Here are some points:
tensor([0.9, 0.2, 1.2, 1.6, -2.0, 0.8, -0.8, 2.0, 0.5, 0.8, -1.2, -0.4,
        1.1, 0.2, 1.4, 1.6])
tensor([-0.6, -0.8, -0.8, -0.6, 1.4, -1.6, 0.7, -1.1, 0.0, -0.4, 0.5, 0.8,
        -0.9, 0.1, -1.8, -2.7])
tensor([0.1, 0.5, 0.4, 0.3, -0.9, 0.6, -0.1, 0.3, 0.2, 0.3, 0.3, 0.2,
        0.4, 0.4, -0.2, 1.0])
tensor([-0.4, 0.0, -0.7, -0.4, 1.1, -0.2, 0.3, -0.3, 0.3, -0.4, 0.2, 0.2,
        -0.2, 0.1, -0.7, -0.1])
tensor([-1.3, -0.3, -0.5, 0.8, 0.8, -0.1, 0.2, 0.3, 1.3, -0.3, -0.7, 0.0,
        -0.2, 0.9, -1.5, -1.5])
tensor([1.4, 0.6, 0.9, -0.3, -1.8, -0.1, -0.3, 0.1, 1.2, 0.7, 0.2, -0.6,
        0.9, 0.8, 0.8, 0.2])
tensor([-0.1, 0.2, -0.6, -0.3, 0.3, 0.0, 0.2, -0.1, -0.1, -0.2, -0.4, 0.4,
        -0.2, 0.5, 0.3, 0.0])
tensor([0.3, 0.6, 0.8, 0.3, -1.9, 0.8, -0.5, 0.5, 0.0, 0.3, -0.1, -0.5,
        1.1, 0.8, 1.4, 1.8])
tensor([-1.8, 0.0, -0.7, -0.5, 1.0, -1.4, 1.5, 0.1, 1.4, -0.5, 0.4, 1.0,
        -1.2, 0.5, 0.5, -1.0])
tensor([-1.6, -0.3, -0.3, -0.2, 1.4, -0.8, 0.7, -0.6, 0.4, 0.3, 0.3, 0.6,
        -0.5, 0.9, -0.8, -1.7])
tensor([1.1, -0.5, -0.1, -0.3, -0.6, 0.1, -0.3, 0.0, -1.6, 0.1, 0.3, 0.1,
        0.5, -0.6, 1.1, 1.2])
tensor([1.6, 1.1, 2.1, 0.1, -2.7, 1.4, -0.8, 2.3, -1.0, 1.5, 0.2, -2.3,
        1.5, -0.5, 1.0, 1.2])
tensor([-0.2, 0.2, 0.2, 0.9, -0.5, 1.2, 0.0, 1.8, 1.2, 0.8, -0.9, -0.7,
        -0.8, 0.9, -0.2, -0.1])
tensor([1.1, -0.1, 0.4, 0.4, -0.8, -0.1, 0.0, 0.8, -0.5, 0.3, -0.1, 0.1,
        0.2, -0.6, 0.1, 0.7])
tensor([-0.8, -0.4, -1.3, -1.4, 0.8, -0.8, 0.1, -0.8, -0.9, -1.9, 1.1, 0.6,
        -0.5, -0.4, -0.6, -0.9])
tensor([-0.3, -0.1, 0.4, -0.5, 0.0, 0.3, 0.1, -0.4, -0.1, -1.3, 0.8, 0.4,
        0.5, -0.8, -0.4, 0.4])
Then 10 other points, each followed by its number:
tensor([1.3, 1.1, -0.7, 1.7, -1.1, 0.5, -0.5, 0.8, -0.7, -0.1, -1.1, 0.7,
        0.3, -0.9, 0.3, 1.7]) 0
tensor([0.3, -1.5, 0.0, -0.6, -1.7, 0.0, -0.4, -0.3, 0.2, 0.5, 1.1, -0.7,
        -0.9, -0.6, 0.2, 1.3]) 1
tensor([0.2, -0.2, -0.5, 0.0, 1.1, -0.8, 0.6, -0.1, 0.0, -0.2, 0.6, -0.1,
        0.0, -0.5, -0.3, -0.3]) 2
tensor([-0.4, -0.1, 0.0, -0.3, 0.9, -1.6, 0.4, -0.3, 0.7, 0.0, -0.2, 0.6,
        -0.4, 0.0, -1.1, -0.6]) 3
tensor([2.4, 1.0, 0.7, 0.2, -3.0, 2.1, -1.2, 1.5, 0.3, 0.8, -0.4, 1.2,
        0.3, 0.3, 2.4, 1.9]) 4
tensor([1.0, 0.6, 0.1, 0.3, 1.3, -0.5, 0.1, -0.5, -1.2, 0.0, 0.2, -0.3,
        -0.8, -0.6, 0.4, 0.3]) 5
tensor([-1.1, -0.3, -2.4, -0.4, 2.3, -2.1, 0.2, -2.5, -1.8, -2.4, 1.4, 2.3,
        1.5, -0.5, 0.6, -1.6]) 6
tensor([0.4, -0.5, -0.7, -0.3, 0.2, -0.4, 1.0, -1.6, 1.0, -0.8, 1.5, -0.6,
        -0.2, -0.7, -0.6, -0.6]) 7
tensor([0.5, -0.3, 0.3, 0.5, -0.8, 0.0, 0.0, -0.1, 0.3, -0.1, -0.4, -0.4,
        0.2, -0.2, 0.2, 0.4]) 8
tensor([0.7, -0.1, -0.2, 0.0, -0.8, 0.3, -0.2, 0.0, -1.7, -0.3, 0.3, 0.2,
        0.6, 0.0, 0.6, 1.2]) 9
Which two of these numbered points are nearest to each point below by angle, seen from the average point of the first points? Their numbers follow each, nearest first.
tensor([0.5, -0.7, 0.5, -0.1, 0.0, -0.2, 1.0, 0.1, 1.7, -0.3, 0.9, -0.4,
        0.6, 0.1, 0.5, -0.1]) > 7 2
tensor([0.5, -0.3, 0.3, -1.1, 0.1, -0.1, -0.9, -1.5, -2.5, 0.4, 1.3, 1.1,
        0.7, 0.5, 1.4, 2.4]) > 9 5
tensor([0.9, 0.7, -0.1, -1.5, -1.7, 1.4, -0.3, -1.7, -2.5, -0.2, 0.6, 0.5,
        2.1, -1.5, 1.0, 3.5]) > 9 0
tensor([-1.2, -0.8, 0.9, 0.4, -0.1, 1.2, -0.3, 1.4, 1.9, 0.2, 0.1, -1.1,
        -0.5, 0.8, -0.1, -0.7]) > 1 8
tensor([-0.1, -0.4, -0.3, -0.9, 1.1, -1.0, -0.3, -0.8, -2.7, -1.2, 0.3, 0.9,
        1.7, -1.5, 0.3, 0.4]) > 6 9
tensor([1.6, 1.2, 1.9, 0.7, -2.8, 2.7, 0.4, 3.1, 1.3, 2.5, 1.6, 0.2,
        -0.1, 1.2, 1.6, 1.5]) > 4 0
tensor([-1.4, 0.3, -0.6, -0.6, 0.8, -0.7, 0.1, 0.1, 1.7, 0.0, 0.0, 0.5,
        -0.8, 1.1, -1.1, -1.2]) > 3 2
tensor([0.2, 0.7, 0.1, 0.9, -0.4, 0.5, -0.1, 0.8, -0.5, 0.0, -0.8, -0.6,
        -0.3, -0.8, 0.5, 0.7]) > 0 8
tensor([1.0, -0.6, 0.8, -0.2, -1.3, 1.2, -0.5, 0.0, 0.9, 0.8, 0.6, -0.4,
        -0.1, -0.2, 0.8, 1.1]) > 1 4
tensor([0.1, 0.4, -0.8, 0.1, 0.4, -0.2, 0.4, -0.4, 0.3, 0.2, 0.3, 0.7,
        -0.1, -0.1, -0.3, 0.1]) > 2 6
tensor([-0.7, -0.5, -0.2, -0.5, 1.0, -1.0, 0.2, -0.2, 0.7, -0.3, 0.1, 0.9,
        -0.3, 0.2, -0.7, -1.3]) > 3 2
tensor([-0.3, 1.6, 0.2, 0.8, -2.5, 1.4, 0.1, 0.3, -0.1, -0.3, -1.3, 0.5,
        -0.6, -0.9, 0.9, 1.4]) > 0 4
tensor([0.5, -0.5, -0.3, -0.4, 0.0, -0.4, 0.1, -0.8, -0.9, -0.4, 0.8, 0.1,
        0.4, -0.3, 0.2, 0.0]) > 6 9
tensor([-0.4, 0.3, 0.1, 0.0, -0.7, 0.4, -0.4, -1.3, -1.2, 0.3, 1.0, 1.0,
        0.8, 0.2, 1.4, 1.8]) > 9 4
tensor([0.6, 0.1, 2.4, 0.0, -1.3, 3.0, 1.5, 3.0, 1.0, 1.8, -2.0, -1.0,
        0.4, 1.2, 1.7, 1.7]) > 4 8
tensor([0.0, -0.2, 0.0, -0.8, -0.2, -0.5, 0.8, -1.0, 0.6, -0.5, 0.0, 0.1,
        0.4, 0.1, -0.5, -0.7]) > 7 3
tensor([0.6, -0.6, 0.4, -0.6, 0.1, -0.7, -0.3, -1.3, -1.0, 0.0, 0.8, -0.2,
        0.5, -0.9, 0.1, -0.1]) > 5 6
tensor([0.3, 0.5, 0.2, 0.0, -0.6, -0.6, 0.0, 0.6, -0.1, -0.2, -1.0, -0.2,
        0.2, -0.6, -0.1, 0.1]) > 0 8
tensor([-1.2, -0.8, -0.2, 0.1, 1.8, -1.7, 0.1, -0.8, 0.5, -0.9, -1.3, 0.5,
        -1.6, 0.5, -1.4, -2.6]) > 3 2
tensor([-2.0, -0.1, -0.1, 0.2, 1.4, -1.1, 0.4, 0.6, 3.2, 0.8, -0.8, -0.2,
        -1.9, 1.9, -0.8, -3.1]) > 3 2
tensor([2.1, 0.1, 0.6, 0.4, -3.3, 1.7, -0.6, 2.7, -1.0, 0.8, -0.6, -1.0,
        0.4, 1.4, 2.5, 3.0]) > 4 9
tensor([1.8, 0.8, 0.5, 0.7, -0.5, 0.5, -0.2, -0.8, -2.8, 0.5, 0.5, 0.2,
        1.3, -1.4, 1.8, 2.5]) > 9 0
tensor([0.9, -0.4, 0.3, 0.0, -0.8, 0.6, -0.4, -0.9, -1.3, -0.4, 0.8, -0.8,
        0.7, -1.1, 1.0, 1.7]) > 9 1
tensor([-0.4, -0.4, -1.8, -0.9, 2.4, -1.4, 1.5, -2.0, -1.6, -1.6, 0.9, 1.6,
        0.2, -0.2, -1.1, -0.8]) > 6 2
tensor([-1.7, 0.1, -1.3, -0.2, 2.5, -1.7, 0.4, 0.1, 0.6, -0.4, -0.4, 1.4,
        -0.2, 0.5, -1.5, -1.7]) > 3 2
